Rows swapped in pairs by one turn or mirror: which row each one swaps with
The rows were stretched afterwards, more along some directions than others.
J_796: [  3 -12  35 -28   1 -36  23 -23 -13   5  -5  -1   8 -12  12   6]
J_386: [ 12  -6  33 -10  16 -42   4   5  -6  18  16  19   3 -19  16  10]
J_499: [  6   9   0  -9  -2  38  17 -29  -6 -15 -10 -39 -14  -3  33   6]
J_285: [ 23   5  27 -11  14 -36   3   7   2  21  20   5   4 -15  18  16]
J_3: [  3  14  22 -17  16  -4  15   9  -4  16   8  -8   7 -11   4 -19]
J_226: [ 24  16  23 -16  15 -16   8   8  -4  18  15  -4   6  -7  17   7]
J_988: [ -7  -8  37 -23   4 -16  18 -32 -16 -10  -9  -5  -3 -10  12  -2]
J_578: [  9   4  -4   5   4  -6  -9  14   7  27   4  -4  -5 -23  11   7]
J_697: [ 28  15  18 -13  11 -14   3  13  -4  19  13  -4   8 -14  16  10]
J_556: [  8 -16  -6   3  14  -1   8 -21  18   8   3 -13 -19 -15  30  14]
J_321: [ 11   3   2  -5   7  14  13 -28   9  -3   0 -32 -12  -7  45  20]
J_870: [  2  -8  19 -24  -4  -7  25 -28 -15  -4 -12 -16   9  -9  21   3]
J_428: [  4 -11   3   2  13  -6  11 -15  20  11   4 -12 -14 -13  17   4]
J_56: [ 26  26  13 -22   9  14  18  -3 -11  13   0 -26   0  -3  17  -5]
J_66: [ 22  20  20 -15  10 -12  10   6  -5  15  12  -4   6  -4  17   8]
J_889: [ 11 -10   1   1   8  -4   8 -18  17   7   9 -21 -13 -13  35  25]
J_130: [  2  16  13 -25  -3  19  12  -4 -15   7  -1 -28  -5 -14  12  -2]
J_678: [  8  -8   3  -6   7   8  13 -29  14   0   0 -32 -23  -3  37  19]
J_425: [ -5   2  22 -15  22   1  22   3   0  17   8 -10  -3  -7   0 -17]
J_193: [ 31  21  12 -22   5  -5   7  11 -23  28  -4 -10  30 -16  19  -4]
J_520: [  5  11  -1 -14   5  36  16 -27  -5  -9 -12 -36 -15  -6  40   4]
J_302: [ 10  -3  -1  -7   5  12  11 -28   8  -1   0 -30 -13  -7  40  21]
J_184: [ 21   7  30 -12  16 -24  10   7  -2  15  13  -4   2  -4  15   7]
J_898: [  4  -9  46 -13  11 -50   8   1 -10  13  11  19  12 -19  13   6]
J_97: [  6   8  -5 -23  -5  29  17 -28 -16  -2 -18 -26  -2  -7  15  -4]
J_882: [ 10   1   1   3   6 -12  -6  12   5  31   7  -4  -2 -25  19   9]
J_869: [ 42  -6   6  -3   6 -29   6  -4  -1  21 -11  -9  26 -20  33  15]
J_773: [ -9  -1  26  -6  23 -11  13   7  10  13  12  -7  -2 -12   7 -14]
J_79: [ 22  12 -24  -9  -8  33   6 -15  -7   9 -20 -31   6  -9  21   1]
J_724: [  0   5  30 -23  17 -10  19   6 -11  17   6  -7   6  -6   1 -20]
J_110: [ 16   2 -27   5  -5  16  -1  -3   6  19  -7 -19  -4 -11  15  11]
J_833: [ 26  24   9 -23   9  14  19  -1 -13   7  -6 -19   6  -3  19  -5]
J_459: [  0 -11   3  -1   9  -7  13 -16  18   8   5 -16 -13  -5  15   1]
J_346: [  6 -14  42 -17  12 -50  16   4 -11  21   3  18  19 -15  15   4]
J_661: [ 34  20   9 -23   9  11  22 -11  -7  12 -12 -34  15  -6  20  -7]
J_297: [ -6  14  16 -17  -4  22   9  -8 -14  -1  -3 -25  -5 -12  11  -1]
J_865: [ -1 -10  17 -24   0  -1  24 -31 -12  -4 -13 -20  -1  -2  14  -4]
J_754: [  5 -12  48 -19  10 -55  17  -1 -10  16  13  13  17 -12  16   6]
J_177: [ 14  20  20 -24  15   7  14   6 -21  17  -2 -11  19 -11  12 -17]
J_19: [ 34  15   6 -21   5  16  21 -10  -6   4 -13 -38  15  -8  23  -6]
J_489: [ 40  -4   1   0   3 -25   3  -3   0  18 -11  -6  21 -18  25  13]
J_636: [  2 -10   5   2  13  -9   5 -14  19   7  -5  -7 -13 -11  16  -3]
J_21: [ 18  -1  -5  -6   5  15   6 -23  10   4  -1 -31 -13 -14  39  22]
J_216: [ 38   7  18 -10  11 -35   2   6 -12  30  -1  -3  28 -19  33  10]

J_226 pairs with J_302
J_636 pairs with J_346
J_184 pairs with J_678

